The rows below come in pairs that one turn or mirror swaps. Which row does each named row swap with?
The rows were stretched afterwards, more along some directions than others.
fevi: [ -6  -7   1  -9  -2  12  13  -7 -12  -4   0  11  13  -9  12  -6   1   4
  -4]
mizim: [ -1  -6  -8 -19  -5   6   6   0   6  -8 -15   7 -11 -12  13   2  -1  -5
   0]
bines: [ -7  11  -9   2   5  -2   9   3  -5   0   2   7  14 -12   5 -21  -1   3
 -20]
Lega: [ -2   6  -9 -19  -5 -19  10   0   2  10   2   2  -6  -5   6 -12  -6 -19
   1]
Lev: [ -9  -9  -3 -12   1   6   5  -3  -2  -9   0  -1 -13 -13   9  -9  -1  -1
  -2]
Mef: [  3   1   4  -8  -2  -2   5 -13  -5  -2  -1   7   9 -10  13  -5  -4   5
 -11]
Zud: [ -8   3   3   2   6 -17  16   0   8  10   2  14   7 -10  -1  -8   0   4
  -8]
Lodat: [ -2   1   5  -7   3  -1   3  -2  -6  -6  -5  18  -1 -10   5  -6   7  -2
  -4]
Rut: [ -5  -2  -7  -4  -2   3   6  -7  -8   0 -10  11 -10  -6   8  -1 -12  -4
 -11]
ril: [ -1  -3   5 -16  -6   6  -3  -1  12  -3 -16   0 -10   1   5  -6  -8   2
   0]
Rigar: [ -6   3  11  -8   2 -18   2  -2   3   9  -2   8   5   1  -5  -8  -7  -6
   0]
metem: [ -1   0  -2 -11  -3 -10  16 -14  13  12 -11   5   0 -11   1  -4  -9  -5
  -3]
giz: [-13  -9 -13  -3  -2   5  15  -6  11 -12   1   6  16  -7   4  -8 -11   9
  -9]
bal: [ -5   6 -16 -11   1  10   4  -2   9   1   6   8  -4  -8   2  -1  -1   8
 -10]
Kulum: [ -4   2 -16  -5   2  14  10  -1  -2  -3   1   7   5  -8  11  -8  -6   5
 -15]
Fogur: [  5   2  -4  -9   3   3   6   3   9   3  -1   1   8 -18  15  -3   3   7
  -1]
puzaz: [ -5   4  -6  -2   2   8   0  -9   5 -10  -8   6   0 -10   4   5  -9   6
 -13]
mevok: [ -8   7  -6  16   9  -8  11  -3   1  12  -5  17  25 -12   4   2   2   7
  -8]
navi: [ -5   4 -23  -4   6   6  12   6  -4   2   9   4   4 -19  15  -6   1   6
 -13]
loke: [  3   6   4 -10   6   3  12  -6  -7   5  -5  13   8 -11  14   2  -7  -1
  -7]
pesif: [ -8  -5  -4  -1  -2   1   5   2  -2  -9   0   4  -3 -10   6  -4   3 -12
  -1]
Robu: [  3  20  -2  -5  -1  -7   9  -1 -13  22  -3  14   5  -5   9   1  -8 -10
  -8]
Dat: [ -6  12  -9  -5  -4  -9  22   7   3   9   1  11  12   5  -3  -3 -11  -5
  -7]
biti: [ -1   9  -4  -6  -9   1  23  -1   9  10  -7  20  11  -2   1  -6 -10   6
 -13]
gikef: [ -2   1   8  -4   1 -10  -5  -3  15  -2 -19   9  -7   2   2  -9  -9   3
  -4]
kalis: [-10   3  -7 -17  -7  -6  22   4  10   3   4  14  13  -4   4 -18  -6  -2
  -7]
sute: [ -6  -4  -8  -2   2 -11   5  -8   9   1  -9  -7  -1 -15   6  -6  -7   1
 -10]
Ruve: [  1  -4   4  -6   8   0   8  -9 -11   2  -2   3   8 -18  18  -8   4   3
  -7]
bez: [  1  -2   6 -17  -2   0   3  -2  -9   9  -8   5 -15 -13  10 -10   4  -8
  -1]
tusun: [-12   0  -7 -12 -12   0  10   4  12   4 -10  20  -3   4  -9  -9  -8   3
  -8]
niv: [  0   1  11  -4  -3 -22  11  -3  -2  15   0  12   3 -11   6  -2  -3 -10
  -4]
sokub: [  3   5  10  -2  -6  -3   1 -12  -2   7 -16  14  -5  -6   8  10 -11  -5
   1]
Vub: [-15   4  -8   7   2 -10  23  -2  -3   9   4  15  22  -6  -2 -10  -7   5
  -8]
motug: [  3  10 -10 -13  -4   4  16  -2  -3   0   4  18  -3 -10  10   3  -7 -11
  -9]
seve: [  5  10   1 -16  -3   4  -1   2   5  -7  -4  -2  -4 -13  11 -11  -2   0
 -11]
favu: [ -2   2  -3 -12   3  -6   9  -5  -1  16   4  17  -7  -7   2   8  -3  -1
  11]
kise: [ -4   1 -11 -19 -11  -8  17  -5   0   6  -1  14   2  -5   3 -15 -10   2
  -3]
poro: [ -8  -4   1  -8   1  -8  -2 -10   2   4 -18  14  -3   2  -2   3  -4  -5
   7]
zur: [  3   2 -11  -9  -3  16   4  -4  -2  -3 -13   3 -10 -15  16   2  -5   5
  -8]
Nubo: [ -4   5   1 -15  -6   5  11  -6  -9   0   3   4  12 -12  11 -20  -8  -3
  -7]
tise: [  0  12  -7 -12  -5 -14   9  -2   8  12 -12   8   7  -4   0  -8 -14   0
 -12]
Kebaz: [ -2   9  -7 -16   0  -5  20   6   4  16  -1  13   7 -10   8  -8  -4   5
  -1]
puzev: [ -4  -1   2 -17 -13 -12  17  -4   8  17  -1  13   0  -8   3 -15  -3  -5
  -4]
Tumuz: [ -4   9 -16  -1  13   4  -1  -3   0   3  -7   9   2 -18  12   4  -8  11
  -9]
Turug: [-16   4  -4  -8   2 -15   8  -3  -7   8  -4  13   5  -3  -4 -18  -3  -2
 -11]
lok: [-11   0 -12 -21  -7  -6   6   0  17   1  -6   7 -20  -9  -4 -15  -6  -2
  -3]
Tos: [ -6   5   2 -10   4 -21  16   5   2  10  -4   7   9  -5  -2 -11   3   0
  -2]
kem: [-10  -3  -3   5  -1  -8   5  -6   9  10 -11  22   1  -1  -3   3  -9   7
  -7]
Kunif: [  0  21  -5  -6   2 -12  12   4  -7  18  -3  12   9  -3   5  -2  -9  -8
 -12]
Pezog: [-12   9   2  -6   3 -17  10  -1  -6   9  -3  13  13  -1  -6 -17  -2  -4
 -10]

mizim is swapped with pesif
metem is swapped with gikef
Pezog is swapped with Kunif
Robu is swapped with Turug
Nubo is swapped with Tumuz

